Here are the same points, seen from different sides; a view may also be mirrored.
A view may leave some points out. In some views, one point has been moved. Which views, in the order they come, and which point in each? Write none if no view has one.
Scene 1:
panel a:
  fut [ 0.49  5.76 -0.64 -2.75  5.97 -1.05  1.67 -1.24]
  zete [ 0.64  5.69 -2.03 -2.57  3.39 -1.93  0.78 -1.29]
  kebu [-0.36  6.45 -1.40 -1.03  4.75 -2.27  2.44 -1.73]
  Mis [ 0.25  4.88 -2.63 -1.87  3.99 -1.39  1.76 -1.02]
  Luzal [ 1.72  7.78 -2.29 -2.36  4.62 -3.69  0.37 -2.21]
  pebu [ 1.73  6.62 -1.04 -4.02  6.32 -1.57  0.10 -1.52]
  kivi [ 0.16  4.38 -0.17 -3.97  4.35 -2.67  1.00 -1.21]
  zim [ 1.41  5.84 -1.79 -3.34  3.46 -1.86  0.20 -1.32]
  Sas [ 1.85  5.44 -0.47 -2.81  4.24 -0.61  1.61 -0.92]
  Kone [ 2.00  5.25 -2.35 -3.01  5.35 -0.79  0.85 -1.00]
panel b:
  Kone [-0.78  1.25  0.19 -1.56  1.14  0.97 -0.85 -0.99]
  visus [-0.01  0.33  1.40 -0.60  0.72  1.22 -0.31 -1.73]
  pebu [-1.18  0.83 -0.51 -0.08 -0.88  0.50 -0.60 -1.04]
  kif [ 0.53  0.66  1.28 -1.09  1.11 -0.26 -0.90 -0.30]
  pud [-0.20 -1.92  0.54  0.50 -0.45  2.46  1.10 -1.71]
  Mis [-0.99  0.07  1.86 -2.54  1.86  1.34  0.08  0.27]
  Luzal [-2.18  1.28  2.05 -0.48 -0.52 -1.39 -0.15  0.37]
  kebu [-2.09 -0.62  2.77 -1.14  1.00  1.11  1.39 -0.31]
  Sas [-0.47  0.80  1.76 -1.18  0.34  2.16 -1.03 -1.54]
  zete [-1.03  0.51  2.13 -1.94  0.42  0.97 -0.75  0.67]
  kivi [ 0.85 -1.03  1.43 -0.67 -0.39  1.43 -0.78  0.25]
  fut [-1.04 -0.35  0.62 -0.63  0.39  1.73  0.40 -1.24]
  zim [-0.77  1.05  1.58 -1.59 -0.16  0.79 -1.48  0.41]
panel c:
  zim [ 1.07 -1.56  2.28 -3.28  2.61  5.52  3.19  2.22]
  kebu [-0.37 -2.79  3.37 -1.54  3.98  6.56  3.37 -0.21]
  kif [-0.23 -1.67  2.06 -2.35  1.54  4.43  3.67  1.44]
  pud [-1.25 -1.46  0.13 -0.49  4.45  5.88  1.60 -0.23]
  Luzal [ 0.16 -1.52  3.59 -1.98  3.91  5.56  5.16  2.85]
  fut [-0.22 -1.11  1.99 -1.40  3.65  5.44  2.00  0.34]
  Kone [ 0.59 -0.50  2.89 -2.30  2.23  4.47  2.18  1.18]
  kivi [-0.19 -2.46  0.07 -2.15  2.53  5.90  2.76  1.39]
  zete [ 0.92 -2.37  2.72 -2.99  2.54  6.05  3.24  1.33]
  pebu [ 0.22  0.07  1.78 -1.40  3.83  4.81  2.61  2.50]
  visus [-0.68 -1.10  1.83 -2.49  3.01  4.63  2.69  0.32]
  Mis [ 0.77 -2.48  3.37 -2.31  1.85  5.91  2.61  0.08]
  Sas [-0.02 -1.04  1.91 -3.67  3.33  5.06  2.15  0.46]
panel d:
  Sas [-0.73  0.04  1.49 -0.93 -0.34 -0.18  0.16 -3.44]
  Kone [ 0.27 -0.80  0.77 -1.28  0.11 -1.70  0.18 -2.66]
  pud [ 1.65  2.43  2.10 -2.02 -1.95 -0.44  1.18 -4.35]
  fut [ 0.93  0.56  1.21 -1.59 -0.77 -0.86  1.00 -3.94]
  visus [-0.04  0.52  1.42 -1.91 -0.45 -0.45  0.71 -2.73]
  Luzal [ 0.99 -0.55 -0.41 -0.52  1.15  0.08  3.31 -2.04]
  kivi [ 1.48  1.85  1.28 -0.41 -0.30  0.54 -0.18 -2.52]
  kif [ 0.68  0.23  0.53 -1.60  0.66 -0.34  0.22 -1.30]
  kebu [ 1.14  0.47 -0.45 -2.29  0.37  0.80  1.69 -4.80]
  Mis [ 0.98 -0.27 -0.51 -1.71  0.85 -0.03 -0.44 -3.91]
  zim [ 0.48 -0.28  0.49  0.32  0.82 -0.10  0.54 -2.43]
  zete [ 0.80 -0.15 -0.10 -0.34  1.00  0.33  0.22 -3.28]
  pebu [ 1.01 -0.03  1.57 -0.27 -0.73 -1.93  2.00 -2.33]
panel e:
  Sas [ 1.35 -3.90 -1.66  1.36  6.42  1.31  2.13  1.26]
  Kone [ 1.27 -3.24 -1.94  0.92  6.81  0.17  0.87  2.36]
  fut [ 0.88 -4.42 -0.21  0.37  5.10  1.38  1.87  1.70]
  Mis [ 1.53 -4.34 -1.51 -0.33  5.68 -1.04  1.56  1.05]
  pud [ 0.47 -4.30  1.07  0.47  4.29  2.24  3.55  1.61]
  visus [ 0.98 -4.49 -1.50  0.81  5.79  1.34  2.62  2.34]
  pebu [ 0.32 -3.53 -0.38  0.96  5.71  1.83  0.81  3.57]
  zete [ 0.92 -3.63 -1.06  0.79  6.61 -1.14  1.50  1.67]
  kebu [ 0.21 -5.87 -0.10  0.70  5.26 -0.77  1.81  0.73]
  kif [ 1.01 -3.99 -2.05  0.25  6.24 -0.25  2.46  3.51]
  kivi [ 0.95 -2.77 -0.04  0.70  5.95 -0.02  3.62  2.44]
  zim [ 0.92 -3.02 -1.24  1.24  7.05 -0.48  1.22  2.46]
  Luzal [-0.81 -4.99 -0.63  1.71  6.64 -1.05  0.27  3.59]
Moved in: panel e
  moved in panel e: Kone
